Each row is where one point has got to under a steady rotation. How many steps took it there?
The counts run from 0 to 239.
[112 134  86  93 129 175 158 155 111 120 120  61 116 122 136 112 130 121
 107 124 113 167 150 124 144 131 164  96 168 111 104  74 146 157 110 116
 104]  42
[127  68 131 115 111 136 125  96 129 108 105  84 100 138 107  71 139 129
 116 161 102  78 111 122 139 134 150 104 153 144 136  77 129 138 167 172
 114]  147
[144 142  76 136 127 153 110 124 110 139 107  77 159  95 168 150 136 133
 118 139 134 152 100 173 101 129 153  90 134 143 101  72 148 154  94  97
 115]  215
[115 168 107 109 125 163 131 158  66 145 116  85 147 121 146 140 129 119
 145 151 134 208  91  83 106  94 167  93 122 122 124 141 150 150 119 130
 127]  49
[111 111 142  97  84 191  99 104 100 129 110 117 137 122 129 102 156 126
 130 167 139  94 121 111 141 130 194 107 130 146 134 105 116 113 120 178
 153]  151
[140 104  94 101  98 108 135 114 115 141  96 112  73 114 142 134 127 175
 119 185 117 104 125 110 146 122  94 102 151 103 131  97 117 187 169 134
  96]  124
[133  89 123 104 117 149 135 106 122 103 122 103  81 120 143  81 136 113
 103 143 120  87 130 116 154 132 170  96 181 105 125  62 120 164 137 159
 116]  148
[138 107 120 107 148 124 125 151 108  97  92  51 111 117  83  81 125 138
 146 150  94 168 102 100 125 123 144  91 136 139 130 141 148 135 178 135
 128]  35
[139 122  97 116 111 153 117 149 103 111  96  80 104  89 152  88 131 140
 137 160 128 136 116 136 112 139 164  71 166  98 133 104 135 183 162 141
 157]  18
[116 105  99  92 119 159 146 144 113  90  98  47 119 132 101  82 133 116
 109 123 109 156 137 126 132 137 154 107 159 140 108  88 132 136 134 114
  87]  41
[124 112 110 120 103 181 122 135  88 122 119  67 160 145 128 153 128 135
 120 137 130 165 121 146 164 124 138 126 142 162 125  80 167 123  70 114
  82]  62
[139  61 133  90 124 167 131 158  89 107 108  64 120 159  89  90 123 132
 149 139 109 146 133 119 164 132 138 109 173 149 133 117 138 112 111 134
  86]  188
[130 117 124  92 127 208 107 124 108 153  92 115 122 106 143 135 154 147
 122 137  98 161 132 104 119 119 181  82 139  96 148 114 144 131  94 107
 132]  174
[ 87 123 100  81 138 131 146  95 132 138  94 101  99 130 103 103 128 125
  77 151 116  87 108  77 144 107 113 143 120 123  90  87 117 156 115 137
  85]  112
[135  95  95  98 122 170 157 183  88 122  97  75 108 148 132 102 119 136
 142 140 118 159 139 131 143 128 139  99 195 115 146 110 145 160 111 121
  88]  189
[114 102 132 110 148 164 151 121 142 129  96 111 108 115 114  71 138 103
 129 104 101 106  77  86 144 115 164 110 166 104 112  80 120 171 108 149
 104]  6
[ 90 154  76  96 129 117 138 135 119 134  92  39 138  94 123 120 125 141
 111 176 151 106 138 155 132 146 117 122 124 144 103  94 116 168 122 112
 115]  236
[132 118 110 100 107 174 123 103 118 135 127 113  97  99 169 114 146 125
 107 129 134  91 131 126 149 133 179  76 177 102 125  65 120 176 117 158
 130]  149
[146 123  95 112 145 104 138 134 108 131  81  42 118 103 104 127 107 158
 137 170 105 142 111 171 131 112  70 105 141 124 134 118 144 184 116 108
 108]  230
[140  90 113 114 108 152 110 147 123 108  75  76  90  96 118  90 137 152
 153 147  94 120 109 143 130 144 141  84 158  91 152  99 142 181 142 119
 131]  17
[107 121  92  84 130 140 120 122 123 121  96  55 136  98 105 128 144 153
 114 160 114 124 132 174 148 142 107 133 122 154 100  78 133 162 101  97
 100]  235
[147 160 114 105 120 120 120  95  85 164 138 132  96 133 149 148 111 166
 132 207 143 124 104  80 141  77 122  99 146 145 147 124 123 157 126 171
 122]  120
[126 144 124 121 143 173 144 126 123 149 129 125 111 121 139  98 154 114
 137 117 122 111  79  93 145 112 167  93 176  99 108  83 111 190  94 151
 133]  7
[137 140 118 112 154 146 118  76 119 157 138  91 115 135  92 149 129 138
 103 157 112 133 112 128 156  85 105 126 144 178 126  84 128 137  60 151
 111]  97
[131 126  99 111 156 178 129 139 139 160  95 114 105 116 133 135 155 130
 123 109 112 181  99  71 121 118 170  74 163  94  97 103 130 144 120 102
 132]  179
[ 97 121  99  94 114 105 128  95 112 113  92  89  96 107 117 106  92 146
  83 196 120 116 134 112 118 103 125 125  93 146 134 104 134 147 171 147
  83]  106
[ 92 138  98 102  85 133 146 112 114 140 104 117 114 114 150  97 130 131
 100 180 164  70 111  90 145 131 163 117 128 109 101  88 105 176 151 161
 112]  130
[129 101 127  84  93 184 118 153  95 125  94  71 124 118 125  88 156 156
 152 172 129 109 138 136 160 164 168 100 158 112 136 132 116 128 120 134
 146]  170
[121 119 129  95 119 184 150 121 121 139  90 116  91  85 157  90 137 117
 109 148 116 104 105 101 143 128 152  96 152  69 159 121 120 187 100 155
 138]  154
[103 127  91 100 159 141 155 127 119 117  88  58 147 109 114 105 115  85
  99  97 137 136 107 144 128 117 147 127 137 137 100  86 137 162  79 121
  90]  219
[ 93 155 101  99 148 172 116  88 106 133 130  88 151 125 117 158 119 128
  93 147 117 131 127 126 140 112 144 128 107 154 109  65 146 123  60 126
  92]  239
[163 132 136 145 120 176  93 131  73 127 126  92 120 132 126 110 142 162
 167 176 112 145  94 110 122 108 185  70 144 143 164 123 148 150 127 180
 162]  14
[141 112  99 103 144 159 157 157 118 151 128  84 104 148 119 107 141 129
 137 115 117 158 108  97 155 113 150  86 217 112 104 100 120 158  99 128
 115]  184
[121 131 133 105 149 216 123 117 120 131 115 101 133 126  94 117 149 113
 126 104 101 160 107 101 141 117 186 101 133 127 124  96 144 116  82 136
 132]  26
[104 156 118 109 150 162 114 109  93 151 112  71 169 120 111 127 138  96
 131 153 140 134  81 128 125 109 152 125  97 177 107 112 130 118  66 149
 132]  222
[102 116 126  90 158 149 160 132 105 130  87  64 129 124  90 115 121 101
 135 127 107 132  98 140 141 115  98 126 134 137 135 127 128 164  70 136
  90]  224
[114 124 112 102  98 110 116 107  99 131  73  72 126 102 120 133 112 170
 115 220 125 104 134 129 114 117 106 123  89 150 133 126 121 139 152 141
 112]  105
